D: 3 groups of rows, each row roughly a mix of its group's hidden directions
D (85 x 11)
[-1.87 -4.08 -0.85 1.01 1.29 2.20 -0.69 -0.37 2.86 1.48 0.09]
[1.93 -2.32 2.62 0.51 2.27 -2.52 -0.50 -2.63 -1.50 1.44 0.42]
[2.50 -1.02 1.43 3.32 -0.23 -1.27 -0.71 -2.09 1.00 -1.48 -3.05]
[0.09 -2.63 -1.42 -1.81 2.33 0.04 -0.04 -1.19 3.30 3.02 0.60]
[-2.00 1.33 -2.56 -2.33 -3.62 0.51 0.29 0.48 -1.91 -1.94 0.74]
[-1.50 3.01 0.10 -2.28 -1.68 1.74 2.16 0.82 0.36 -2.01 2.74]
[1.72 -1.37 0.70 2.38 -1.12 -2.45 -1.62 -1.51 -1.99 2.65 -2.31]
[-0.23 3.14 0.70 -2.59 -2.25 -2.84 1.25 2.65 -0.67 0.03 -0.28]
[-0.60 0.78 -3.26 -1.79 -1.25 2.66 -2.06 1.95 1.48 -0.67 2.29]
[0.17 -0.91 1.75 -2.30 2.61 1.29 1.48 -0.82 -1.02 -1.59 3.92]
[-0.70 -1.70 -1.65 0.20 -3.86 0.68 2.57 3.02 1.47 -0.13 0.18]
[0.69 0.25 4.01 -2.33 0.90 0.20 -0.12 3.35 1.63 0.58 1.54]
[-2.01 0.79 0.43 -1.53 1.32 0.64 0.76 2.51 1.42 0.27 4.59]
[1.58 -2.04 4.52 0.05 0.91 -2.24 0.53 -1.30 -0.60 1.35 -1.54]
[-3.17 -3.58 -1.74 1.35 -0.16 0.56 1.28 -0.83 2.28 1.58 -1.17]
[0.68 -0.03 2.03 -2.26 3.07 0.70 0.35 -0.38 1.49 4.17 -0.11]
[0.04 1.54 -0.84 0.13 2.13 3.38 -0.07 2.47 -0.83 -3.05 2.07]
[0.79 -1.71 2.42 1.99 3.43 -0.84 -1.88 1.70 0.72 1.59 -2.03]
[-0.57 1.83 -1.37 0.87 1.14 -3.76 -0.68 -1.82 -2.10 0.89 -2.95]
[2.72 -2.87 1.35 -1.67 -1.01 1.55 -2.78 1.90 1.47 0.72 1.32]
[-0.58 2.85 -2.57 2.00 -1.51 -0.57 2.86 -0.63 -2.19 -2.02 -0.59]
[1.05 -0.43 0.95 -2.20 0.73 1.84 0.35 2.01 -3.27 -0.88 3.59]
[-1.46 -2.19 1.87 -0.44 -1.70 2.11 3.26 -2.70 0.91 -0.86 1.42]
[0.92 0.33 1.65 -2.85 2.69 0.23 0.65 0.10 -0.10 4.32 -1.14]
[-0.40 0.25 1.82 2.00 -3.16 -1.81 0.74 -3.34 -2.17 -0.27 -1.47]
[2.68 -0.20 0.46 1.62 3.18 0.04 2.64 -1.65 0.19 2.60 1.66]
[-2.21 0.79 -1.35 -0.82 -1.87 2.22 2.07 -3.44 -0.26 -1.90 1.79]
[1.47 -2.66 0.45 2.20 -3.13 -0.93 3.18 1.49 -0.30 0.03 -1.46]
[1.54 -1.88 -2.18 1.21 3.54 0.79 -2.07 0.05 1.74 2.54 -0.61]
[-0.06 0.85 0.14 -1.20 0.10 2.08 -0.30 4.81 2.14 -0.34 2.24]
[0.97 -0.62 -1.96 3.23 0.86 0.97 2.11 -2.26 0.29 -0.12 3.53]
[0.02 -0.71 1.49 1.66 -2.76 -2.69 0.22 -3.34 -1.20 1.44 -2.09]
[-0.21 -0.83 3.08 1.01 2.96 -2.41 0.21 -2.58 -0.76 1.44 -2.07]
[3.28 -0.11 0.68 1.89 0.04 -0.21 1.69 -4.34 1.45 0.29 -0.84]
[-0.92 -0.34 -2.55 2.73 -0.37 0.88 1.12 -0.28 -0.03 -1.88 4.33]
[-0.16 2.56 -1.19 0.99 0.05 -2.18 0.65 -3.54 -3.07 -0.94 -1.57]
[-0.43 -0.52 2.05 -2.46 2.61 0.32 -1.56 1.44 0.48 3.62 -2.00]
[-0.20 1.57 -2.85 2.77 -0.63 0.65 -1.81 1.85 1.68 0.33 -3.27]
[-0.08 -0.66 -1.95 1.43 -1.21 2.50 1.22 4.31 1.80 -0.73 1.24]
[0.42 3.94 -2.90 -1.00 0.42 -0.91 -2.66 2.28 -0.93 -0.44 0.18]
[-2.62 -1.20 -2.58 -1.76 -0.60 1.98 -2.45 0.33 -2.00 1.99 -1.75]
[-1.72 -0.08 1.54 -2.73 -0.50 -0.41 -2.93 2.52 -0.17 0.36 -3.34]
[3.27 -0.05 -0.95 1.70 1.30 -0.28 2.73 -2.67 -2.06 1.98 -0.69]
[-2.13 -1.18 0.41 -0.73 0.34 -0.14 -3.55 3.11 -1.06 0.41 -3.02]
[-1.35 2.33 -2.93 0.64 -1.65 1.56 -0.58 3.02 2.11 -0.71 -1.91]
[0.51 -2.17 1.45 2.75 2.46 -0.66 -2.60 1.15 0.04 0.90 -3.07]
[0.39 -2.87 0.97 -1.04 -0.51 -2.41 0.39 -3.25 0.58 3.44 -0.27]
[-3.57 2.39 -1.32 -1.34 -0.40 2.05 2.24 -0.21 1.11 -1.42 2.19]
[0.24 -1.29 1.61 1.23 -1.97 -0.15 0.90 -4.05 -3.44 0.39 0.70]
[0.90 2.02 2.84 -1.63 0.74 -1.03 2.30 0.77 2.62 -0.63 3.02]
[-1.86 -2.68 -1.55 2.51 -0.13 1.14 -3.73 -0.02 -0.29 -0.27 -2.17]
[3.12 1.35 3.01 0.64 1.78 -2.61 -0.90 -0.23 -2.39 0.13 -1.36]
[-2.53 -3.14 -3.09 -0.21 -0.45 0.16 -1.54 -0.42 2.28 2.12 -1.07]
[0.65 0.98 1.21 -1.15 4.27 -0.12 -0.25 2.70 1.17 -2.47 1.47]
[-2.13 1.03 -1.00 -2.42 0.79 1.12 1.21 2.09 -0.15 1.06 4.26]
[1.45 -2.10 1.84 0.23 -1.45 -0.89 -0.02 -2.35 -4.11 1.78 1.01]
[-1.84 -0.20 1.96 -2.60 2.12 0.10 -2.03 3.35 0.62 2.16 -0.70]
[-1.26 0.26 -1.36 -2.46 -3.15 2.97 1.43 1.25 -1.50 -0.13 2.29]
[0.04 -1.89 1.79 0.63 1.46 0.03 -3.21 -0.03 1.09 1.56 -4.03]
[-0.58 -0.58 -3.50 -2.69 -3.95 -0.01 -1.74 0.08 0.65 0.42 0.32]
[-0.61 1.31 -1.99 -1.10 -4.13 0.60 1.01 -2.27 0.19 -2.68 1.16]
[0.48 -1.65 -1.22 1.20 -0.73 1.88 -1.23 -4.60 1.47 1.15 -1.81]
[-0.90 3.40 1.77 -1.93 0.54 1.97 1.46 -0.63 -0.26 -2.20 2.94]
[1.96 -2.62 1.59 0.23 2.25 -2.92 -1.06 -1.91 -0.04 2.76 -0.49]
[2.62 0.45 1.53 -0.52 1.56 0.37 2.19 -3.38 2.21 2.38 0.60]
[-1.00 1.90 -1.37 -0.15 0.06 3.93 0.71 1.84 -0.80 -3.02 1.95]
[0.77 -0.93 1.30 -1.23 1.44 2.20 0.88 -0.68 -3.21 -1.30 3.84]
[2.17 -2.67 1.63 0.71 1.30 -2.50 -1.12 -2.16 -1.52 2.85 -0.37]
[0.74 0.86 0.25 3.37 0.55 2.47 3.23 -0.54 -1.16 -2.65 1.12]
[1.29 -0.72 2.49 1.64 4.03 -2.39 -0.53 -2.24 0.54 -0.82 -0.39]
[-2.85 -2.21 -2.47 0.84 1.82 2.06 -1.26 -2.57 1.77 0.85 0.07]
[-1.46 1.56 2.24 0.70 -1.90 -0.01 2.10 -2.62 -1.75 -3.31 0.68]
[0.18 1.82 -0.23 0.95 1.54 -2.21 -1.48 2.92 2.95 -0.68 -2.83]
[-1.31 -1.73 0.64 -0.14 3.26 0.61 -2.41 2.45 -0.47 3.09 -1.32]
[0.34 1.34 0.74 2.49 2.92 -2.10 0.30 -2.75 -2.40 -0.05 -2.10]
[-1.29 3.37 0.98 -0.65 -1.42 -0.55 0.77 3.08 0.32 -3.52 -0.48]
[1.03 -0.25 1.70 3.06 -1.61 -2.10 -0.72 -2.53 -2.86 0.45 -1.93]
[-1.07 -2.35 0.65 3.73 1.61 0.52 -2.71 0.45 2.59 -0.96 0.66]
[-1.30 0.17 1.31 -0.81 -2.50 1.46 2.34 -2.56 -2.55 -1.78 2.29]
[2.34 -1.42 1.65 0.91 2.55 0.11 -2.74 -3.51 -1.31 0.32 -0.50]
[2.12 -2.48 0.02 -1.71 1.90 -1.83 -1.65 1.69 0.37 3.63 0.13]
[-1.81 0.63 1.60 -2.08 -1.36 -1.29 -2.24 3.58 -0.19 -1.84 -2.01]
[0.87 -1.22 3.00 -1.90 2.10 -0.15 -2.49 2.55 1.95 1.83 0.53]
[-0.23 0.70 -0.87 2.09 2.46 2.44 0.09 4.14 1.63 -0.57 1.25]
[-2.18 -0.18 2.39 -1.31 3.92 0.86 -1.04 0.83 2.52 1.42 0.98]

which group is each row in? (one row of each group first)
[1.62 -1.48 1.63 -1.99 1.73 -3.74 -1.06 1.60 1.06 2.42 -0.56]
<100>
[-0.92 1.02 1.22 -3.60 2.15 0.00 0.58 2.96 -0.69 2.81 0.99]
<66>
[1.82 1.67 -2.79 1.31 0.13 -2.04 -2.38 -1.52 -2.82 -0.24 -1.91]
<6>

[2.91 1.40 2.08 -0.44 -1.32 -2.48 1.17 -0.55 -0.85 -1.33 -3.52]
<66>
[1.83 1.38 3.53 -0.21 3.64 -0.93 -1.80 -1.52 -1.40 0.14 -0.05]
<6>
[0.31 -0.16 -0.75 2.16 -1.31 -2.63 -1.44 -0.64 1.55 2.35 -3.88]
<100>
[-0.60 2.35 0.56 2.16 2.05 -0.30 2.06 -3.44 -2.34 -1.60 -0.46]
<6>
[-1.44 0.34 -2.55 1.99 -1.65 -0.10 2.59 -3.48 -1.63 -1.31 -0.94]
<6>
[0.32 1.19 2.24 -0.74 2.16 -4.05 -1.19 0.09 -0.97 1.89 -2.32]
<6>
[-1.33 2.02 1.98 -3.03 -1.71 -1.25 -0.07 2.90 1.08 -2.37 0.91]
<66>
[-3.35 2.09 -0.79 -3.00 1.61 0.51 -1.54 -2.62 0.78 0.25 1.22]
<6>
[-0.13 -1.01 2.43 -1.53 2.49 0.35 -2.14 0.47 1.52 3.21 -2.54]
<66>
